(in the rows, 128 means zero)
One turn or mirror swaps these rows in pairs. Which row does each one swap with?
K_799: [120 152  93 114 123 122 117 150 115 135 117 100 142 112  88 113 144 133
 117  95]
K_966: [139 111 105 103 114 133 131 153 162 143 108 133 136 113 147 134 126 123
 169  93]
K_841: [128 117 124 128 147 112 129 161 156 158 128 146 142 131 144 121 162 136
 171 118]
K_491: [144 147 131 136 134 120  95 135 150 157 132 122 151 132 140 119 154 103
 163 128]
K_740: [133 146 115 132 166 123 112 142 131 143 125 145 160 109 122  93 145 120
 105 119]
K_129: [111 146 112 163 130 116 133 143 139 133 123 123 151 120 115 101 159 103
 111 122]
K_46: [118 118 105 123 139 123 107 135 140 146 127 144 158 117 144 114 141 112
 151 158]
K_819: [121 153 124 151 124 129  98 152 124 129 127 130 137 150 116  95 143 119
 154 124]
K_225: [118 136 114 120 126 138 102 151 121 142 125 115 166 123 141 127 136 130
 113  64]
K_828: [134 139  94  86 114 118 123 157 117 132  99 128 133 112 134 130 130 110
 107  88]
K_372: [152 120 107  98 134 128 127 152 156 153 106 146 143 109 133 131 125 134
 162  78]
K_394: [116 131  93 119 142 117 132 150 153 129 123 123 162 117 143 128 137  90
 167  80]
K_845: [110 135 110  92 119 111 120 154 113 132 117 114 135 111 119 124 135 119
  99  86]
K_545: [133 139  98 125 137  83  90 154 117 131 131 123 132 132 139 122 142 101
 130 107]
K_847: [144 137 103 146 114 124 126 128 147 127 102 135 168 127 155 128 132  94
 117 105]
K_842: [137 131 122 127 147 132 123 147 139 147 102 147 171 131  98 121 147  96
 111 130]
K_84: [121 143 119 139 136 134 111 136 128 142 119  98 133 143  94 121 143 114
 126 134]
K_623: [122 141 126 112 120 115 109 151 117 134 115 151 100 113 115 116 140 101
 135  83]
K_446: [146 153 115 138 133 133 125 145 139 146 124 136 126 142 133 135 186 134
 151 119]
K_207: [134 123 115 116 134 119 145 134 139 144 140 142 112 131 135 111 143 140
 107 127]
K_366: [132 123 108  90 111 120 118 160 134 123  96 123 141 135 115 118 112 124
 118  79]
K_16: [123 136 108 117 123 115 116 146 140 143 127 131 140 118 120 123 143 131
 176 156]
K_764: [125 149  94 121 131 112 130 110 163 115 107 126 158 109 124 116 138 113
 113 104]
K_5: [122 129 109 135 145 128 149 157 150 128 102 131 129 134 161 117 142 115
 140  74]
K_864: [122 130 100 123 142 111 111 153 135 128 128 133 146 129 110 114 145 112
 192 117]
K_802: [118 153 106 116 151 111 121 157 112 138 128 104 152 107 133 146 155 117
 112 106]
K_77: [116 117 129 119 128 109 150 166 160 140 105 116 138 120 125 115 137 107
 115  75]
K_676: [129 131 111 134 125 127 113 146 134 141 123 102 115 128 129 119 146 102
 115  65]
K_689: [121 104 128 134 129 130 128 154 165 140 115 157 129 133 153 127 150 135
 157 114]
K_241: [119 120 126 108 110 132 139 163 158 135 112 136 144 118 149 128 141 136
 174  92]
K_727: [136 127 117 129 128 143 113 146 143 140 104 133 150 117 117 119 148 117
  84 135]
K_963: [142 119 123 125 138 132 136 155 155 162 135 146 154 123 135 140 161 150
 127  84]
K_637: [102 133 113 154 121 146 127 150 135 132  98 147 141 119 133 146 164 115
 120 124]
K_341: [146 136 131 127 124 141 104 147 152 136 132 140 160 110 117 115 126  94
 103 100]
K_7: [124 135 110 120 115 128 103 152 136 139 117 145 148 126 128 124 145 115
  94 152]
K_603: [125 121 124 126 130 133 129 143 172 150 124 128 139 117 129 113 143 134
  86 106]
K_889: [126 137 111 116 137 120 138 148 146 143  89 129 131 123 138 128 143 141
 119 155]
K_769: [113 130 129  92 131 112 121 151 116 151 121 119 146 140 127 146 137 110
 118  77]
K_403: [131 131 104 119 122 144 128 133 134 139 123 135 150 133 117 120 128 123
 190  92]
K_328: [139 117 106  98 113 123 109 151 126 150 101 122 151 107 153 123 133 111
 164  81]
K_406: [139 124  91 130  93 137 128 171 118 128 108 122 153 128 103 117 145 138
 131  93]
K_238: [125 141 106 121 123 125 123 141 111 125 106 137 131 127 110 117 139 129
 188 105]
K_982: [131 135 108 116 145 138 114 144 140 134 123 136 126 125 115 114 145 132
 182 143]
K_13: [120 124 105  94  96 127 106 167 139 127 105 127 129 127 110 119 107 123
 136  98]
K_747: [134 137 111 120 121 100  75 151 154 136 121 107 140 126 126 128 161 130
 116  99]
K_316: [126 133 117 118 140 115 122 145 137 139 101 130 146 142 125 124 145 140
 105 155]
K_41: [113 139 109 121 130 118 111 142 136 151 134 141 162 127 120 132 137 149
 164 145]
K_940: [138 122 133 127 126 131 134 134 164 149 114 133 146 133 160 133 146 122
 171  99]
K_893: [132 145 102 120 135 129 126 135 119 139 150 144 157 121  86 118 140 137
 150 101]
K_801: [117 136 101 119 113 125 136 154 154 116 140 159 140 134 116 115 144 110
 155  76]

K_84 pairs with K_77
K_341 pairs with K_802
K_372 pairs with K_41
K_5 pairs with K_819
K_764 pairs with K_747
K_637 pairs with K_623

One turn or mirror swaps these rows in pairs. Which row does each one swap with?
K_110: [147 142 134 176 125 140 122 135 110 155 123 141 123 129 132 126]
K_773: [130 125 134 168 100 108 123 123 127 131 119 124 108 145 118 103]
K_641: [159 148 152 116 105 133 147 135 132 133 135 127 131 154 143 126]
K_88: [130 117 126 172 120 126 134 133 120 147 132 145 149 152 114 127]
K_805: [136 116 136 174 122 110 143 130 123 135 119 142 101 135 113 107]
K_983: [146 131  97 117 129 126 138 113 113 129 132 114 153 107 123 139]
K_524: [136 136 135  97 124 125 138 125 129 120 140 117 129  91 140 121]
K_63: [129 110 143 174 112 124 118 131 130 124 119 144 112 145 119 134]
K_804: [122 116 142  99 121 127 141 131 120 122 132 137 119  95 107 137]
K_459: [129 114 135 145  99 125 145 126 130 141 138 134 134 138 169 132]
K_721: [149 148 157 139 114 157 146 140 117 134 148 131 124 127 135 112]
K_957: [140 124 102 108 137 119 110 133 116 135 115 115 102 123 101 123]
K_529: [131 120 153 126  77 122 134 133 125 134 130 121 138 132 131 101]
K_652: [126 116 136 144 145  94 125 131  98 139 138 127 110 105 114 144]
K_209: [130 114 136 172 117 121 114 136 123 136 124 133 130 119  92 133]
K_653: [147 136 116 144 105 124 109 119 126 136 138 126 147 151 151 104]
K_815: [133 135 121 104 127 119 145 123 160 130 119 110 148 148 130 125]
K_583: [127 113 106 152 153 125 130 132 128 130 127 118  86 137 134 126]
K_576: [125 114 137 122 151 121 114 123 130 118 144  97 133 148 158 126]
K_342: [138 134 104 101 142 133 137 131 114 123 146 123 153 121 135 120]
K_353: [104 111 112 127 152 119 113 127 125 141 104 127 123 133 103 119]
K_556: [144 135 124 123  93 143 142 141 148 133 147 132 138 113 133 129]
K_181: [141 122 126 175 139 116 152 125 115 127 121 122 117 143 147 112]
K_646: [139 129 124 103 137 109 126 114 140 128 116  97 140 151 119 113]
K_65: [132 151 140 129 173 123 135 140 134 141 128 130 130 121 141 103]
K_381: [119  98 112 121 149 132 136 139 116 126 159 132 128 117 135 119]
K_535: [138 147 164 116 121 124 144 144 124 139 123 100 117 134 123  95]
K_534: [134 124 160 134 122 153 122 129 112 145 113 144 134 150 111 109]
K_17: [136 129 108  94 128 133 154 127 124 133 138 123 104 121 129 140]
K_79: [133 120 133 137 179 136 140 122 127 137 133 128 144 146 131 126]
K_470: [ 98 112 126 124 144 118 127 127 137 158 123 131 133 111 106 127]
K_121: [129 116 154 175 127 118 114 128 122 137 121 115 125 157 126 130]
K_125: [152 128 139 108 157 110 135 126 117 130 112 137 114 158 116 135]
K_549: [141 126 139  99 131 117 142 144 106 115 155 108 116 129 115 114]
K_206: [126 128 102 151 136 109 111 119 126 126 139 124 115  98 133 141]
K_658: [133 120 124 102 114 126 143 125 127 130 128 113 104 103 147 142]
K_178: [108 108 123 143 148 107 119 128 103 134 147 106 112 123 109 133]
K_682: [122 116 127 154 153 103 121 115 119 132 113 137 108 103 113 130]
K_14: [137 143 134 119  93 148 127 138 139 148 127 108 146 142 121 121]
K_361: [138 117 130 125 136 108 139 112 118 103  95 106 133 130 127 100]
K_72: [130 127 138 153 167 125 132 128 124 134 125 113 155 141 107 137]
K_683: [150 146 149 131 105 144 142 141 128 127 146  99 120 114 137 104]
K_397: [152 150 149 123  96 136 124 148 132 125 151 125 132 131 132 129]
K_680: [145 145 159 142 110 120 115 135 101 155 117 118 124 136 109 139]

K_110 pairs with K_529
K_804 pairs with K_206
K_361 pairs with K_65
K_125 pairs with K_576

